Here are some points, one per row:
[-13 -45 -38  36 -28 -21 -16  -5  -4 -18  47   4  18  44 -32 -40  49  25
 -15   7 -17  41  -1 -43 -12   6  22  17  -2  45 -52  -2]
[  2   2  35  15  -8   6  -9   9  -7  10  -8 -27  22  10  55 -63  15 -18
 -11  60  -4  -7  29 -24  44  12 -30 -31 -39  23 -21   0]
[-21 -27  14  -6 -18  85  -3  11  -4 -32 -36  -2  57 -10 -17  12  30 -18
  29 -38  12 -11  27  16 -21   8 -17  39   5 -40 -50  22]
[-33  49 -29 -45   8  20 -10  19  16 -12 -17  36  -6 -55  -3 -24  -5  -4
 -10  -8 -28 -15  40  65  -3  22  20 -27   7  35  13   2]
[ -36  -77  -24   29  -18   25   61  -32   -7  -19   24  -29  -17    4
  -29  -96   20  119  -54   41   28  -24  -28  -49  -72  -64    4   -9
  -60  -39   60 -122]
[  5  56   3 -22   1  21   5   1  15 -29  10  44 -10  -1  27 -17  48  17
  11 -17 -18 -22  23  78  -4  23  -6 -24  -6   7   6  11]
[  3  14  -5   8  32 -38  -9 -17 -16  -3 -13 -18  -4 -17  24 -48  10 -19
  38  -2 -21  21 -14 -45   0 -33  -1 -17  39 -60   4  -7]
[  2  16  62  -1  14 -12 -57 -22  13   1 -20 -25 -16  10  48  -4 -32   1
  -1 -25 -13  43 -51  22   4 -27  -1  97  -3  59 -23  -3]
[-86 -27 -20 -71  33  50 -39 -12   3   3  16  -3 -30  74  50  53  25   4
  27  -5  50  43  15  45  26   9  35 -15  89 -29  86  30]
[  5  -3 -18  69  13 -42 -44 -41  42  41 -40  76 -18 -14  15  55 -23 -21
 -12  50   1 -11 -18  66 -24 -71  35  52  29  -8  42  29]
[ -26    6   44   49  -17  -52  -47   18 -108   30  -16  -45   -7  -27
  -24  -13   35   36  -69  -42   31  -91    6   24    7   38   24   21
   24   28  -18  -94]
[-41   2   3  29  -5 -30  52  -9  71  -4   7 -63  11   5  25 -42  -8   3
   2   8   2   9 -77  -9 -44 -13  11  35 -17  -5  20 -45]
[ 26 -59 -31  12  -4  17   3  32   0 -14  66   5  -1   5  -3 -37 -24  56
  18 -32  -3 -24   6 -52  23 -45   0 -39 -50  26 -30 -24]
[  7  53  -3  25  20  21   4 -33  18  66  41 -32  -3  -4  20  -6  14  -9
  35   9  -3  38  -7  -3  10 -16   2 -15  24 -15  -5   6]
[ 37   1  71  26  -1 -11 -25 -10 -15 -11 -23  24 -15 -12  54  -1  -3 -38
 -30 -25 -25  53 -48  26 -17 -29   5 -29  53  45 -21  -9]
[-91 -32  15  45  10 -16  29  17 -10 -19  78  37  21  26 -29  71 -79  -3
  -2  42 -34  -6   2   2  44 -27 -45 -11  -3 -30 -47   3]
[ 16  11  67  20 -51  -2  11   4  23  -1 -46 -27   2  35   8  12  10  -4
  -6  16  -6   6  40 -43   5 -20   1   0   1   4 -12   5]
[ 70 -18 -27 -10  10  -7  79  11  34  -2  61 -41 -25  52   7  24 -21 -50
  -8 -16 -41  -1 -22   2   2  22  15  30 -35 -15  19 -12]
[ -16    0  -39   -6 -104   -5  -14   16   40    0  -67   14  -67  -10
   14   17  -18  -33   22   -3    4  -17   32   18  -16   24  -22    5
   -7  -28   -3   11]
[  7 -28   4   2  16 -29  30  53  30  12  15 -11  17  46  -4  13 -18 -16
 -33 -17  27   8 -35 -12  51 -24  -6 -22 -70 -22 -33  40]
[ 41 -15 -11  12 -19   4  23 -39  -5 -22  22 -67 -22 -23   7   5  -4 -30
 -29  47 -24  27  -1  -7  75  22  -4  21  22 -30   0  36]
[  1 -14  11  27  30  -4  14  33  10  17 -69   8   1  12  -4  40  29  -3
  -7  23 -52   9  14 -32  27 -11 -33   5 -16  -1 -34  22]
[ -5   1 -23   6  38  20   5  -9  -2  57 -12 -49  -4 -63 -33  19   3  44
  41  -2  30  56  -2 -38  -3   2   8 -24  41  -3  24   4]
[ 20  10  20  22  -1  11   6  19  -1   4  13 -11 -39 -25  15 -23  12 -50
 -21  22 101  14   0 -38 -19   7 -40  13  23   1  -5  13]
[ 36  -2  -4 -27  61 -14 -31 -84  12 -48 -13  -4   1 -15 -75  57  10   5
  80 -10  73  40   5 -22  -3  40  10 -84 -34  66 -27 -84]
[  3  19 -40 -51  28 -45  31 -56 -15   0  13  -8  23 -48  22 -25  -1  17
 -24   4  20  34   2 -41 -38  -9 -53 -26 -47  19  -7  26]
[ -3 -40 -37 -15   9 -28  77   7 -41 -57 -53 -13  60   4 -25 -46  11  12
  89  18  38  24  28  15 -28  28 -28   0  35  10  -1  30]
[ 19  61   2 -77  17  44 -45  45  54 -12 -17  54  18  14 -49 -34 -29  15
 -21  -8 -10  -3  18  69   0  20  14 -24  18 -24  25 -39]
[  47   26  -41   45  -13  -18  -32   35  -93   -1   -7  -23    2  -12
    3   79  -43  -10  -94 -107  -19 -100   34   51  -12   55   61   49
  -18  -11   83  -45]
[  5  12   9  11   0   4  -2  20  -6 -12  -1   0 -33   8   1 -13  39 -14
  -2   7 -11 -27 -12 -54  13 -11 -57   1  -2  32 -21  13]
[ 14  29  -6 -44   0 -12 -25 107 -59 -44  54  -7   3 -33 -13  -7 -39 -13
  54 -63 -35  45  85  38 -53   2  36   1 -46  -9  57  27]
[ 18  -6  32 -23 -17  14 -24   5 -22  -4  -1  -5  12   2   2  10   2  34
  25  38  -6 -20   1 -33 -21  17 -50  48 -12  -5 -31  26]
[ 12  -9  14 -46 -20 -68  -6  -3  66  -1 -14  39 -17 -29  26  42 -18  15
 -18   3  12 -51  30  -1 -15  10   1  11  62 -33  -6  36]
[-28  74 -26  17  -7  20 -40  23 -18 -35 -18  93   5 -33 -14 -12  11   2
  10 -28 -13 -38   4  20  51  81  23  29 -33 -27  18  11]
[  6  -1  25 -40  58  62  -1 -29   1  24  10  56  -3 -10 -21 -22 -29 -34
 -10  16 -20 -40  19  17 -16  15  33 -11   9  22  -5  22]
[-34 -53  44 -41 -53 -22  42  29 -25  53  43  55  23  30 -37  69  17 -12
  11  32 -32  -5 -16   7  56 -41 -28  -4 -22   4 -21  -6]
[  0  60   9 -33  -7  32  22 -86  14  43  -6  30 -29  34 -90 -43  -1  -8
 -25 -22 -23 -34   5  40  19  16   4 -23  25  20  -2  32]
[   5   13 -103   -7   22   28    9  -17  -23   48  -18    9   33  -18
   38   -6   -2   20   38    2   37   42  -16  -48    3  -29   40  -19
   43    4   -1  -18]
[ 16 -25   2  33  -5  -2  10  30   4 -13   9 -46 -22  61  21  36  -7   5
 -20  33   9   5 -79  -2 -39  -1  44  -6 -39 -22 -13  34]
[ 13 -35  38  27 -25  -5 -35 -40  14   3 -13 -29  59 -17  22   7  12 -21
  -4 -10 -19 -12 -37 -28  -2  -7 -28 -12  11   5  34  19]
These points spread out most along one direction. Take the direction at right angles to it along which they spread out most. Then take the direction at right angles to both along which they spread out most. Go by this last direction. Where along it does each point below lie, from 0 to 99? 50 is the average, and the first point above lies past it. One standard deviation of the points above along it is 16.
[  6  -1  25 -40  58  62  -1 -29   1  24  10  56  -3 -10 -21 -22 -29 -34
 -10  16 -20 -40  19  17 -16  15  33 -11   9  22  -5  22] -> 54
[  7 -28   4   2  16 -29  30  53  30  12  15 -11  17  46  -4  13 -18 -16
 -33 -17  27   8 -35 -12  51 -24  -6 -22 -70 -22 -33  40] -> 32
[ 19  61   2 -77  17  44 -45  45  54 -12 -17  54  18  14 -49 -34 -29  15
 -21  -8 -10  -3  18  69   0  20  14 -24  18 -24  25 -39] -> 66
[  0  60   9 -33  -7  32  22 -86  14  43  -6  30 -29  34 -90 -43  -1  -8
 -25 -22 -23 -34   5  40  19  16   4 -23  25  20  -2  32] -> 56
[  47   26  -41   45  -13  -18  -32   35  -93   -1   -7  -23    2  -12
    3   79  -43  -10  -94 -107  -19 -100   34   51  -12   55   61   49
  -18  -11   83  -45] -> 48
[-13 -45 -38  36 -28 -21 -16  -5  -4 -18  47   4  18  44 -32 -40  49  25
 -15   7 -17  41  -1 -43 -12   6  22  17  -2  45 -52  -2] -> 54
[  3  14  -5   8  32 -38  -9 -17 -16  -3 -13 -18  -4 -17  24 -48  10 -19
  38  -2 -21  21 -14 -45   0 -33  -1 -17  39 -60   4  -7] -> 55
[  5  56   3 -22   1  21   5   1  15 -29  10  44 -10  -1  27 -17  48  17
  11 -17 -18 -22  23  78  -4  23  -6 -24  -6   7   6  11] -> 58
